(in the rows, 128 means zero)
A single turn carries every row of the set below to another of its rows. Some are shown first; where does it send the rows asked next?
K_548: [168 123 131 162 112 102 128 139 111 142 132 130 104 129 153 104 147 137
  89 135 143  87 142 139 125 136 141 140 147 170  97 126]
K_462: [125 123 109 113 133 142 110 136 138 155 116 127 141 105 144 151 132 119
 126 112 138 104 122 111 136 105 115 148 129  91 132 142]
K_489: [135  98 117 132 124 149 110 134 118 147 112 131 138 113 144 152 103 109
 118 107 151 111  97 114 148  97 125 149 129 106 119 141]
K_291: [141 131 140 157 114 108 123 110 137 108 132 130 120 158 153  90 109 112
  75 169 127 106 158 133 123 131 111 139 139 131 132 123]
K_937: [146 117 112 181 139 102 124  87 119 107 125 125 128 138 148 106 106 155
  84 160 154 116 139 133 144 142 124 130 132 131 126 106]
K_281: [128 112 113 121 122 148 112 140 136 156 116 129 135 109 152 146 132 112
 120 104 159 100 117 117 148 101 130 130 129  97 122 139]
K_961: [144 132 112 182 155 129 106 101 105 105 125 112 122 137 133  94 110 146
  93 157 131 101 132 143 116 146 105 139 139 135 121 110]
K_101: [138 143 126 174 120  91 140 155 111 133 122 135 130 112 149 118 134 166
  98 113 117 102 159 119 137 141 109 138 136 170 116 111]
K_951: [150 126 136 168 139 114 112 157 139 147 114 131 138 124 142 121 125 141
  90 138 108 102 166 127 122 135 142 157 148 181 132 129]
K_760: [114 132 130 167 113  91 127 111 144 112 111 131 140 159 122 127  98 137
  78 153 125 123 146 131 145 145 130 132 123 149 137 116]
K_899: [161 141 134 150 131 115 113 133 119 116 117 127 114 148 154 110 127 137
  93 151 133  79 156 130  91 154 109 158 135 155 124 119]
K_846: [116 128 129 183 134 124 106 131 136 122 111 116 129 147 105 125 104 126
  84 142 105 118 135 144 137 144 142 138 130 169 132 122]
K_974: [163 123 114 183 140 110 116 133 109 120 113 133 142 132 157 102 118 167
  95 137 162  81 147 135 120 138 115 124 138 159 106 110]
K_985: [124 146 111 182 123 105 142 125 105 115 120 118 126 135 115 110 113 153
 110 112 101 135 139 141 134 154 110 124 134 160 131 115]
K_110: [139 122 103 115 126 142 115 130 134 142 103 133 155 124 144 153 115 128
 143  96 154 116 120 125 127 113 127 129 139 100 132 147]
K_320: [130 117 123 121  98 141 127 139 118 135 115 136 128 117 150 150 100 108
 129  94 143 113  98 113 144 103 113 143 123 106 120 141]
K_953: [157 120 115 185 124 121 127 115  99 119 132 125 116 139 140  78 118 133
  99 128 139 117 132 160 134 128 132 114 164 154  99 128]
K_417: [166 113 117 170 115 100 150 106 112 132 142 126 109 145 151  87 133 120
  87 140 138 134 151 138 140 133 130 128 156 143 126 127]
K_283: [135 123 109 120 125 148 120 138 127 132 110 136 143 116 166 141 116 127
 140  91 157 109 129 116 135 110 112 126 137  92 129 136]
K_580: [142 138 122 167 117 100 121 148 128 126  97 130 143 158 122 135 114 153
  98 124 133  99 150 134 113 159 128 130 123 179 128 115]
K_834: [120 134 136 187 131 124 125 148 124 123 128 131 130 120 144  95 109 130
  92 123  88 129 161 137 147 124 120 135 160 164 126 125]
K_81: [145 115 108 117 112 140 128 127 112 147 114 125 136 124 129 146 111 109
 133 100 140 117  94 118 126 110 104 148 123 101 130 145]
K_298: [137 110 112 127 133 151 119 135 118 145 117 124 137 105 145 147 108 114
 128 108 135 114 104 105 136 104 102 158 119  97 138 136]
K_471: [136 119 117 125 116 144 121 137 115 131 113 138 148 110 158 135  94 119
 133 100 139 113 109 114 133  94  96 143 137  96 122 144]
K_670: [149 108 109 128 118 147 121 134 124 145 109 130 156 116 136 138  95 117
 138  97 146 119 101 124 131  95 116 134 129 107 131 149]
K_293: [134 129 108 181 130  87 154 111 112 124 129 128 129 128 140 115 121 154
  94 130 115 149 155 121 157 147 116 137 141 146 142 110]
K_842: [140 129 107 105 119 142 118 124 136 145 115 123 134 117 140 149 129 123
 138 105 147 108 115 120 122 119 123 139 125  92 133 146]
K_604: [121 122 111 117 110 139 124 145 126 144 111 137 135 120 156 152 129 113
 130  87 154 107 122 113 150 108 114 126 133  98 121 135]
K_493: [139 118 132 172 123 106 134 133 140 136 128 134 143 146 139  98 115 113
  80 143 106 137 173 131 144 120 129 135 158 154 146 135]
K_865: [131 136 141 163 115 126 114 120 112 109 135 122  89 148 146  93 123 105
  80 149 118  98 136 145 124 139 118 144 148 145 107 123]

K_846 turns into K_961
K_462 turns into K_842
K_580 turns into K_974
Now these:
K_937 turns into K_293
K_81 turns into K_670

A single turn carries every row of the set below to another of its rows. Some are shown first; where does it send the rows asked next?
K_182: [168 105 163 103 124 127 132  63 110 105 124 129 116 151  50  93 130]
K_149: [162 113 156 116 156 124 113  90 116 126 130 128 181 140  32  75 165]
K_259: [157  98 137 146 157 141 120  77 132 121 152 100 147 127  74  79 105]
K_212: [148 110 148 125 176 118 111  79 123 130 114 109 133 140  89 103  98]
K_990: [126 125 160 135 147 114 140  88 100  89 138 121 162 134  72  97 133]
K_30: [193  94 134 112 111 156 113  82  97 110 123 118 134 146  89 101 124]
K_408: [164 106 158 111 108 132 149 102 124 123 120 132 141 153  82  92 185]
K_172: [173 106 144  96 139 111 136  83 130 134 120 133 149 140  86  97 192]
K_754: [144  92 149 130 134 136 124 114 121 100 161  99 143 137  93 104 116]
K_147: [149 112 136 117 143 119 117 136 110 114 137 121 182 138  56 105 140]
K_133: [130 105 164 128 145 155 116 113 136 119 132 103 144 132  70  71 108]
K_823: [132 137 157 139 163 132 114  84 106 125 106 127 172 129  74  81 122]
K_717: [183  85 143 132 140 145 121  74 107 100 129  96 129 156 101  97 116]
K_214: [133 112 158 128 104 151 106  89 104 125 103 116 129 134  83  76 158]
K_44: [187 108 131 108 140 145  95  63 101 130 135 130 171 118  82  87 152]
K_114: [150 106 172 118 167 127 137  88 121 125 107 127 191 140  88 100 170]
K_82: [180  89 141 106 123 134 127  94 135 139 139 119 141 139 110  98 179]
K_135: [164 121 126 137 151 125 130 102 109 118 107 121 169 145  41  91 117]
K_596: [173  99 121 126 168 119 114  96 133 135 133 108 152 139  52  98 108]
K_844: [161 115 164 101 131 159 113 115 131 142 137 120 170 134  79  77 177]
K_623: [159 104 126 115 173 101 112  92 112 113 143 111 161 131  94 119 126]
K_876: [149 124 184  99 154 119 139  63 130 123 126 123 127 148  78  89 160]
K_521: [173  79 151 112 153 144 125 120 129 132 110 110 178 151 104 116 152]
K_166: [195  92 123 119 160 138  90  91 110 134 134 111 178 137  86  96 144]
K_980: [151 104 178 132 129 135 141  84 113  98 130 114 132 162  46  80 134]
K_479: [167 102 153 116 120 132 148  70 122 113 125 123 132 142 115  92 176]
K_935: [157  83 173 118 164 128 145  78 130 114 113 107 145 154 113 115 139]
K_502: [139  86 191 123 140 147 148 110 138 118 125 113 162 152  80  93 154]
K_434: [157 109 129 116 153 145 103 132 120 129 101 111 166 139  72  93 112]
K_835: [177  98 158  97 121 152 130 117 126 121 117 106 120 166  96 105 140]
K_346: [145 119 138 103 129 123 103  90 104 129  79 125 137 136  65  86 166]
K_752: [150 120 142 159 136 150 134  87 108 107 128 112 164 134  62  74 113]
K_348: [181 126 143 106 154 136 117  72 102 127 105 121 159 141 121 104 160]
K_270: [141  96 147 112 133 139  95  66 123 129 118 103 114 122 102  79 152]
K_539: [157  94 134  99 135 125  84  97 124 153 108 112 124 135  77  98 156]
K_169: [166 105 160  99 128 139 109  83 123 133 148 135 154 130  34  76 157]

K_408 turns into K_479
K_182 turns into K_30
Now these:
K_135 turns into K_752
K_717 turns into K_166
K_990 turns into K_754
K_521 turns into K_114
K_270 turns into K_539
K_133 turns into K_212
K_348 turns into K_844

A single turn carries every row of the set below to another of its rows. Some are shown first; where does it send the rows asked next?
K_989: [135 152 112  94 166 100 142 137 123 193  93 102 134 152 117 137 139 147
  90 102]
K_972: [144 186 132 102 162  98 145 108 141 163  98  79 136 137 113 116 129 134
 115 129]
K_488: [133 144 142  75 129  99 154 112 115 169 118 127 110 138 107 121 136 129
 122 120]
K_828: [130 137 164 105 152  95 144 118 120 157 110 168 157 141 114 104 138 140
  99 130]
K_5: [132 146 124  79 129 102 115 127  92 162 118 115 135 146 121  91 125 137
 141 117]
K_376: [140 157 120 163 162  94 149 123 158 178 119 159 139 138 117 111 129 142
 126 105]
K_22: [115 161 157 104 128  80 110 104 117 152 105 131 159 173 123 140 144 128
 126 124]
K_142: [122 157 126 129 135  97 113 143  97 168 115 158 147 145 109 132 138 113
 115 159]
K_665: [159 156 110 168 179  89 128 160 126 175 105 114 140 139 107 130 139 122
 123 112]
K_467: [139 149 111 176 163  97 145 129 150 165 104 103 139 139 119 106 132 142
 107 123]
K_465: [146 171 149 126 135  82 128 110 132 149  90 126 162 163 100 141 139 164
 150 126]
K_560: [124 174 101 118 166  81 145 142 130 126 135 123 153 148 104 112 129 120
 146 117]
K_450: [148 143 149 109 118  81 120 123 128 145 114 107 138 173 102 106 152 155
  94 123]
K_965: [136 141 158 148 170  97 144 148 138 157 132 112 136 121 119 133 113 132
 149 104]
K_350: [156 152 113 131 167 106 132 160  99 190 112  98 141 147 121 128 127 136
 149  98]
K_257: [140 151  91 149 175  87 134 152 116 164 106  99 148 138 120 129 127 106
 127 120]
K_872: [126 120 132 119 110  84 112 118 118 161 102 124 117 174 112 110 124 153
 131 117]
K_988: [144 143 162 149 165  95 144 140 121 143 109 100 110 151 126 111 116 153
 108 126]
K_578: [131 159 146 104 154 110 101 169 113 165 118 132 163 163 137 102 120 138
 125 116]
K_96: [151 171 118 123 178 111 149 135 131 156 134 103 131 143 122 105 147 167
 102 112]
K_897: [118 160 149 110 135  97 113  99 121 148  89 158 151 161 108 136 143 134
 142 129]
K_946: [156 140 108 148 164  70 119 127 131 160 103 121 166 155 124 123 125 102
 118  92]
K_92: [155 126 136 121 158 110 122 118 113 168 113 152 159 138 134 139 170 144
 110 108]
K_627: [131 145 151  99 127 102  96 135 117 168 103 125 136 185 107 118 155 148
 131 131]
K_934: [143 137 127 119 136 116 105 115 128 141  81 116 153 152 129  92 153 159
 125 105]
K_730: [119 166 155 106 157  80 118 118 118 161 116 135 184 151 121 139 155 131
 127 130]
K_469: [134 196  98 157 149  96 137 110 136 169 116 116 133 139 109 108 132 140
 121 110]
K_460: [143 146 141 145 129  99 140 104  99 142 115 158 136 143 104  96 142 136
 143 112]
K_345: [113 127 154 109 115  79 105 123 127 156 104 124 143 175  99 120 143 141
 136 127]
K_409: [121 138 102 117 116 122 108 131 119 185 124 137 143 136 125 121 120 156
 141 124]
K_89: [141 178 163 113 121  87 114 148 135 150 127 150 148 138 118 110 131 125
 109 124]
K_65: [145 172  97 171 158 101 135 137 146 169  98 111 142 140 113 115 121 142
 128 103]
K_619: [103 160 140 101 138  77 108 122 116 136 101 134 153 129 103 141 115 118
 131 130]
K_968: [131 140 152  62 151 101 148 126 147 165 111 132 147 136 114 118 132 138
 122 124]
K_606: [158 155  98 118 150 119 142 136 128 167 142 126 143 103 105 118 143 145
 110 117]
K_125: [117 160 139 117 139  68  97 151 129 164 106 136 110 174 108 137 145 141
 131 114]
K_13: [148 132 130 119 132  93 134 114 123 193 111 141 132 143 101 137 141 156
  83 141]
K_428: [142 140 109 117 158  81 138  99 149 187 109 131 133 114  89 126 127 134
 137 139]
K_910: [120 165 113 137 173  98 161 116 136 150 100 136 124 173 123 128 139 125
 101 106]
K_923: [142 139 129 128 170 101 125 142 134 173 115  85 137 143  99 114 128 132
 162 151]
K_986: [116 153 128 171 135  95 129 136 122 190 115  96 153 136 102 109 122 137
 115 114]
K_888: [125 144  99  81 152  96 102 116 127 169  96 118 156 119 115 131 138 142
 133 104]
K_113: [149 163 114 136 144  95 161 141 136 152 149 116 136 169 122 123 124 132
 127  88]
K_768: [149 148 148 111 111  93 127 141 103 130  93 126 142 139 101 113 131 136
 137  91]
K_722: [156 133 108 118 159 123 137 141 126 161 111 132 127 106 125 133 112 145
  99 106]
K_586: [127 134 118 109 162  76 152 145 144 157  97 128 114 143  75 123 128 113
 111 128]
K_816: [158 128 123 141 186  86 125 170 126 167  89 117 144 145 100 131 121 131
 123 116]
K_292: [140 137 106 126 179  95 146 142 119 148 116 140 122 120 103 130 100 135
 140 129]

K_257 turns into K_897
K_65 turns into K_345
K_578 turns into K_560
Now these:
K_968 turns into K_606
K_96 turns into K_5
K_465 turns into K_986
K_972 turns into K_409
K_450 turns into K_350
K_934 turns into K_923
K_768 turns into K_965
K_428 turns into K_13
K_730 turns into K_469

